500 stands for zero in the data rows.
Here are some points:
[470. 524. 549. 489. 542. 524. 471. 410.]
[553. 472. 576. 646. 699. 360. 291. 571.]
[409. 555. 411. 450. 531. 511. 572. 373.]
[484. 579. 686. 290. 429. 672. 453. 463.]
[505. 415. 522. 333. 521. 690. 427. 496.]
[451. 428. 538. 417. 487. 510. 500. 514.]
[510. 433. 471. 391. 466. 648. 617. 512.]
[533. 450. 556. 496. 415. 635. 481. 429.]
[516. 629. 471. 526. 504. 574. 484. 532.]
[435. 510. 416. 542. 474. 357. 580. 433.]
[661. 549. 506. 485. 454. 494. 524. 568.]
[419. 515. 397. 665. 507. 318. 703. 647.]
[547. 436. 401. 488. 516. 474. 525. 523.]
[588. 482. 445. 537. 409. 518. 491. 525.]
[508. 499. 432. 622. 471. 276. 462. 656.]
[558. 580. 540. 540. 497. 446. 550. 543.]
[439. 512. 488. 473. 502. 543. 364. 720.]
[502. 543. 477. 575. 545. 385. 605. 546.]
[558. 500. 492. 371. 471. 766. 492. 444.]
[669. 491. 433. 453. 586. 479. 488. 433.]
[642. 385. 460. 515. 588. 780. 577. 543.]
[543. 606. 632. 655. 610. 390. 337. 542.]
[521. 481. 553. 665. 448. 392. 406. 503.]
[348. 478. 389. 452. 384. 478. 645. 351.]
[453. 526. 470. 392. 373. 488. 587. 422.]
[591. 460. 606. 417. 565. 678. 398. 578.]
[537. 605. 466. 561. 444. 338. 398. 519.]
[547. 564. 511. 635. 525. 334. 572. 477.]
[455. 600. 389. 510. 464. 352. 621. 500.]
[576. 468. 552. 429. 560. 697. 464. 458.]
[628. 557. 466. 565. 376. 367. 491. 550.]
[495. 527. 538. 376. 559. 743. 475. 564.]
[469. 529. 514. 537. 438. 462. 580. 472.]
Here are 12 more points, each followed by its number:
[376. 458. 434. 470. 543. 508. 455. 432.] 0
[404. 438. 553. 342. 663. 633. 529. 430.] 1
[493. 561. 528. 668. 575. 511. 406. 488.] 2
[604. 629. 585. 426. 466. 573. 423. 616.] 3
[558. 481. 513. 438. 466. 506. 640. 459.] 4
[662. 530. 593. 408. 465. 625. 629. 509.] 5
[673. 655. 559. 511. 475. 440. 497. 495.] 6
[601. 500. 586. 565. 606. 384. 663. 608.] 7
[497. 346. 362. 692. 755. 120. 338. 567.] 8
[520. 420. 324. 597. 511. 542. 415. 446.] 9
[569. 602. 557. 455. 545. 581. 399. 571.] 10
[502. 475. 522. 596. 464. 324. 530. 513.] 11
Which of these numbered points is nearest to each point below, looking only along the 3 directions in which the first points spread most? Its number follows each.
[495. 529. 681. 734. 746. 432. 386. 614.] > 2
[609. 451. 383. 467. 574. 495. 464. 510.] > 9
[570. 417. 587. 661. 706. 295. 391. 606.] > 8
[417. 601. 479. 440. 575. 519. 485. 514.] > 0
[507. 596. 481. 593. 365. 509. 511. 566.] > 6
[344. 566. 267. 625. 365. 264. 560. 417.] > 11
[536. 449. 603. 392. 459. 580. 397. 577.] > 3
[436. 542. 502. 655. 473. 308. 545. 529.] > 11
[425. 586. 493. 597. 505. 303. 572. 502.] > 11
[559. 575. 393. 681. 514. 424. 512. 639.] > 7
[497. 569. 448. 591. 465. 244. 564. 391.] > 11
[393. 597. 643. 483. 548. 632. 425. 533.] > 3
[606. 412. 484. 627. 475. 531. 485. 406.] > 9
[437. 524. 537. 330. 438. 674. 442. 493.] > 1
[580. 543. 557. 638. 527. 325. 558. 419.] > 11
[499. 576. 433. 583. 497. 341. 572. 370.] > 11
[569. 465. 512. 635. 600. 509. 351. 584.] > 2
[633. 548. 494. 641. 572. 382. 397. 564.] > 2
[513. 480. 496. 507. 600. 477. 528. 504.] > 9
[483. 386. 429. 466. 424. 520. 566. 452.] > 4
[444. 578. 461. 526. 419. 279. 651. 469.] > 11
[655. 442. 586. 506. 605. 440. 393. 554.] > 2
[498. 484. 594. 503. 437. 489. 504. 577.] > 6
[461.  41. 537. 773. 589. 459. 503. 491.] > 7
[515. 550. 591. 413. 523. 474. 438. 654.] > 3
